In the data rows, 500 means zero.
Some points, one per row:
[254 311 458 386 169 813 706 487 301 225 740 431 588 702 368 725 436 264 246 638]
[580 429 836 481 676 322 507 527 529 667 399 727 658 497 605 313 525 817 563 431]
[394 422 458 481 345 640 653 358 272 440 507 432 633 588 547 578 476 405 432 519]
[447 527 549 477 512 476 433 436 357 533 497 417 631 502 542 569 493 521 575 465]
[411 482 557 471 457 563 532 359 382 545 452 402 600 507 557 571 483 464 521 500]
[386 478 575 371 434 492 490 481 529 552 493 489 507 478 507 440 551 421 455 548]
[549 649 885 546 681 441 289 664 999 543 306 270 395 652 428 249 539 883 598 623]
[560 495 453 536 469 469 473 370 478 577 384 512 458 482 607 643 502 471 543 424]
[501 469 544 400 517 585 558 579 298 591 471 424 590 390 479 571 462 524 550 409]
[432 383 399 530 227 414 464 759 335 475 572 489 641 315 382 447 477 476 514 505]
[452 533 700 463 510 504 486 466 522 557 436 383 538 467 591 444 559 501 551 541]
[494 486 688 508 562 439 456 380 451 472 541 516 587 516 598 652 548 540 612 382]
[391 571 228 650 324 691 511 405 496 222 480 454 217 475 563 616 461 412 328 635]
[328 488 593 616 591 424 264 693 304 474 376 445 783 581 527 516 408 725 736 626]
[471 487 601 412 490 557 490 469 304 467 483 445 577 487 544 528 456 459 557 491]
[449 435 463 475 453 544 573 644 277 546 420 510 651 405 510 535 404 487 555 395]
[510 843 417 245 425 769 568 473 621 415 584 662 539 184 204 553 246 310 319 675]
[432 444 720 519 672 379 407 394 464 478 463 475 624 509 591 558 565 579 634 563]
[860 758 990 726 999 350 289 850 999 484 719 574 493 646 594   0 748 999 992 222]
[502 457 423 500 394 469 481 389 441 611 442 422 527 499 618 524 559 503 468 459]
[495 523 498 381 528 574 525 475 406 466 628 647 529 292 501 413 350 438 479 508]
[319 621 213 204 341 542 524 365 474 505 718 630 239 564 381 391 561 228 349 539]
[461 508 512 470 499 527 541 413 357 540 488 387 567 429 550 558 494 448 506 478]
[374 632 251 488 450 404 411 481 472 645 480 365 590 506 510 666 532 273 363 497]
[404 557 196 557 421 474 507 482 499 455 479 429 518 457 481 634 549 393 403 501]
[473 532 757 443 593 470 381 495 746 575 397 331 494 542 554 383 530 727 612 550]
[469 491 732 404 244 474 584 618 623 485 636 566 454 478 460 464 661 322 306 519]
[506 528 853 458 580 455 439 496 811 529 359 326 472 559 554 369 568 744 559 617]
[472 445 810 495 623 485 474 542 847 514 397 350 490 653 553 361 561 657 550 656]
[782 701  99 800 432 398 492 468 738 415 512 570 118 450 596 699 379 350 627 382]
[413 516 503 515 488 558 533 334 379 474 419 454 518 455 561 545 455 456 561 500]
[583 532 413 572 523 436 447 354 509 586 348 494 427 501 596 595 455 460 533 471]
[504 492 574 468 560 407 443 402 407 494 471 393 620 564 515 641 590 516 558 494]
[583 483 199 519 370 493 433 463 478 571 433 495 406 590 512 539 535 512 396 510]
[291 883  57 820 611 350 518 226 717 222 540 539  70 347 330 741 478  14 442 420]
Then 12 other points, each followed by its number:
[677 608 769 540 787 374 382 636 607 624 598 426 602 489 569 274 724 943 835 358] 0
[482 546 955 421 571 453 332 633 999 576 444 353 361 755 517 173 560 731 443 751] 1
[429 439 539 427 463 530 553 444 371 469 540 427 590 494 502 569 506 386 481 494] 2
[332 582 118 561 404 550 592 711 523 596 627 314 254 488 313 721 437 251 216 548] 3
[722 303 517 683 279 339 393 444 448 429 689 747 401 718 898 999 651 374 247 229] 4
[260 727 493 310 348 632 659 225 596 160 816 664 523 294 466 554 407 182 353 575] 5
[459 462 548 469 463 643 513 615 353 577 497 461 619 311 479 579 442 583 529 470] 6
[467 456 513 454 399 672 549 685 247 489 561 427 631 274 419 672 316 389 462 562] 7
[444 503 471 445 457 532 504 369 428 572 472 445 493 450 558 467 569 385 441 539] 8
[382 481 435 441 474 523 720 358 427 304 672 546 590 626 502 553 437 353 287 558] 9
[520 469 657 452 522 517 459 438 492 641 445 537 631 513 578 500 567 607 566 484] 10
[524 608 311 416 345 694 547 727 411 568 589 477 505 368 243 659 404 440 429 473] 11
Which three of these numbered points are nearest to each point below, ignoring the direction in which the first points spread most? Their numbers follow each, nearest first.
[521 425 573 409 577 416 532 668 356 638 490 384 624 363 456 436 564 699 620 413] > 6 0 2
[514 440 483 441 454 509 510 396 435 608 423 422 508 520 589 594 533 449 452 428] > 10 8 2
[713 159 999 605 635 168 508 658 645 445 345 826 605 877 691 158 294 998 644 663] > 9 10 2
[498 460 541 466 485 597 532 526 348 520 445 475 639 360 505 556 451 535 545 511] > 6 2 10
[624 509 999 565 700 426 266 764 999 494 440 336 264 940 505  44 545 934 468 864] > 1 3 9
[455 495 485 481 370 563 535 527 231 299 528 469 528 557 538 613 428 412 461 528] > 2 10 6
Now 12 new points, numbered from 0 again:
[570 135 957 555 648 505 656 577 681 586 422 796 539 751 621 210 419 750 571 393] 0
[446 477 693 436 511 466 459 424 621 575 530 444 579 500 490 455 526 461 519 513] 1
[707 626 648 441 932 399 335 818 580 511 537 624 537 380 160  11 373 869 990 476] 2
[672 227 875 532 859 477 596 520 630 661 332 702 547 694 637 122 498 798 602 244] 3
[726 334 664 713 370 286 453 389 487 401 737 767 351 713 756 802 629 512 589 258] 4
[427 846 325 652 579 597 447 292 702 169 358 606 344 340 391 764 397 452 588 633] 5
[431 551 323 532 564 473 578 520 428 521 577 371 593 466 503 576 511 250 399 515] 6
[446 515 562 396 525 484 536 323 437 553 449 421 531 454 552 490 549 407 558 462] 7
[448 513 437 554 502 519 515 407 484 516 380 444 534 489 572 566 517 498 561 551] 8
[656 497 299 637 487 352 456 444 581 532 404 518 225 463 618 589 423 469 463 320] 9
[821 325 270 668 266 439 529 571 576 530 544 888  89 638 685 906 513 310 442 197] 10
[451 462 505 492 365 618 597 520 354 547 513 345 615 475 527 587 473 421 528 559] 11
Which three of these numbered points are nearest to each point below, ignoring the direction in which the first points spread most? Their numbers follow each, nearest first.
[999 170  83   0 602 921 991   0  14 606   0 511 624 999 776 329 999   0 261 448] > 3 7 0
[763 863 504 276 650 558 351 779 581 327 623 686 496  66  17 197 126 787 697 500] > 2 5 1
[393 533 413 522 446 524 497 370 437 459 413 470 542 478 556 596 476 444 508 509] > 8 7 1
[330 824 428 550 473 511 627 145 724 217 482 701 351 326 395 641 286 351 462 648] > 5 8 1
[579 392 689 501 761 488 480 488 532 614 469 598 549 534 591 226 525 734 694 275] > 3 7 8
[974 163 999 709 636  76 467 633 636 689 420 999 716 976 951   0 251 999 635 845] > 0 3 4
